(in the rows, 128 means zero)
Each path is a new rotation, seen through one point. The rows after it are directions, each followed by how far the rotation turns it, in degrees a step (0 if it stays put).
Each turn is a multiple of 5 degrees from 10 to 175, or 0.
Each row of a path follows its step; steps can be skipped.
Rotation 1:
step 0: [133 116 121 135 123 118 123 121 125 126 120 132 130 120 124 139 124 137
 111 123 137 127 126 132 146 136 127 129 124 133 116 131 125 139 133 132]
step 1: [124 122 120 128 130 128 130 115 121 135 125 132 130 119 127 130 131 125
 114 126 145 131 147 120 140 130 128 119 135 141 122 131 139 126 127 127]
step 2: [121 139 129 145 123 139 128 123 127 134 134 134 118 121 114 130 129 133
 118 124 132 132 135 124 136 133 133 128 133 142 128 141 131 140 133 123]
step 3: [131 129 124 141 134 132 130 122 139 142 136 131 133 124 135 147 124 132
 112 122 125 125 127 130 133 135 123 127 133 137 121 137 128 136 137 132]
step 5: [118 126 138 128 129 132 128 121 130 133 121 139 114 112 129 133 130 136
 114 126 132 122 128 127 128 142 134 136 121 135 130 135 140 137 135 121]
step 6: [129 119 131 126 127 139 135 119 124 140 129 127 123 123 139 132 122 134
 116 113 125 127 133 125 140 137 116 140 133 136 126 127 130 129 140 117]
step 8: [116 118 138 130 140 135 124 131 133 141 131 130 127 114 130 145 131 122
 128 118 135 120 133 128 127 133 131 121 126 141 138 131 134 133 127 120]
step 9: [123 126 130 127 126 142 126 132 130 149 133 127 119 120 122 132 117 137
 125 116 128 129 122 132 121 134 114 130 138 137 136 121 135 132 125 118]
step 10: [128 128 137 124 129 122 126 126 131 138 138 127 126 121 131 144 119 143
 128 123 145 119 115 129 130 130 120 137 129 119 128 130 132 139 127 119]
step 11: [118 115 140 120 141 133 131 133 126 133 126 123 130 117 136 129 125 120
 130 128 145 124 130 132 137 132 119 133 135 125 126 124 139 143 126 121]
step 12: [111 124 126 121 122 137 120 129 121 132 122 124 115 116 121 130 118 128
 141 130 135 127 122 129 135 143 118 129 133 136 128 128 126 138 131 117]
Directions:
[129 132 128 133 131 124 133 126 131 127 127 130 124 129 128 128 130 128
 122 127 126 130 132 122 128 132 128 129 127 131 127 126 128 127 131 132] => 20
[128 129 125 127 125 123 130 126 132 130 125 125 128 129 133 132 130 125
 126 126 130 134 125 127 131 126 130 129 128 125 129 129 128 129 121 125] => 110
[127 124 127 130 128 129 134 127 124 130 131 126 130 129 128 125 131 126
 129 128 128 136 130 131 125 126 125 131 132 130 127 123 132 127 128 128] => 145
[125 132 126 134 129 132 127 127 131 130 129 126 129 130 128 132 129 121
 135 129 126 129 129 128 129 128 129 125 130 131 128 130 124 127 131 126] => 70
[124 124 130 128 127 126 124 126 127 123 131 129 132 127 135 133 129 126
 126 127 128 128 128 125 123 128 125 128 128 128 129 132 129 127 131 131] => 145
Rotation 2:
step 0: [128 129 130 142 119 118 121 140 127 146 136 112 138 134 127 129 126 123
 138 120 118 121 139 133 135 124 142 132 132 126 135 126 128 139 140 120]
step 2: [125 138 140 102 131 132 134 134 135 122 117 141 123 128 129 135 127 136
 128 133 132 124 130 130 121 120 134 133 128 139 108 114 129 135 125 131]
step 4: [124 128 109 119 126 125 118 112 123 126 136 133 136 133 138 121 132 122
 117 118 122 140 119 126 131 134 128 116 129 112 133 122 123 115 127 127]
step 5: [122 144 123 125 128 137 119 113 131 127 124 142 129 125 132 136 133 135
 137 119 124 134 148 126 138 128 130 136 119 139 122 124 130 144 139 123]
step 6: [137 122 135 139 134 131 133 136 127 140 125 117 123 127 120 127 132 124
 139 140 115 141 127 116 135 125 137 130 134 134 137 129 138 141 119 112]
step 7: [121 128 120 114 128 117 136 136 130 134 119 129 133 133 146 120 131 118
 128 128 127 124 106 138 130 124 134 111 140 130 122 135 128 125 127 120]
step 8: [138 134 137 121 139 123 128 134 134 131 127 132 124 123 142 137 131 125
 132 114 135 118 142 145 129 121 125 137 121 120 117 117 113 133 134 131]
step 9: [136 131 137 133 132 130 124 123 130 132 133 119 129 125 123 127 128 138
 127 138 126 136 129 115 120 129 136 127 136 106 138 102 129 132 118 133]
step 10: [115 128 117 107 116 120 122 125 128 127 127 134 149 131 121 135 131 138
 124 128 115 130 126 130 132 130 134 110 134 133 137 129 135 129 128 136]
step 11: [131 131 127 122 130 125 127 139 125 123 127 132 126 130 123 142 133 112
 127 110 114 137 138 130 141 134 134 146 108 133 123 130 128 127 129 120]
step 12: [129 132 132 137 122 136 123 128 118 130 129 125 112 132 135 117 135 121
 130 138 123 132 118 115 126 126 137 130 135 124 115 110 136 124 134 107]
Directions:
[127 132 126 128 128 127 130 130 133 130 127 129 129 125 130 125 122 127
 125 128 128 133 122 121 125 131 128 131 128 129 129 125 126 125 128 127] => 140
[128 134 131 130 127 124 131 133 131 127 126 126 130 126 128 131 128 129
 129 128 127 121 125 130 126 128 130 126 128 123 132 127 126 131 127 132] => 45
[130 133 125 127 129 126 128 125 129 127 134 126 133 132 130 131 127 129
 127 129 129 129 134 123 128 129 126 129 130 124 132 131 132 129 130 130] => 70
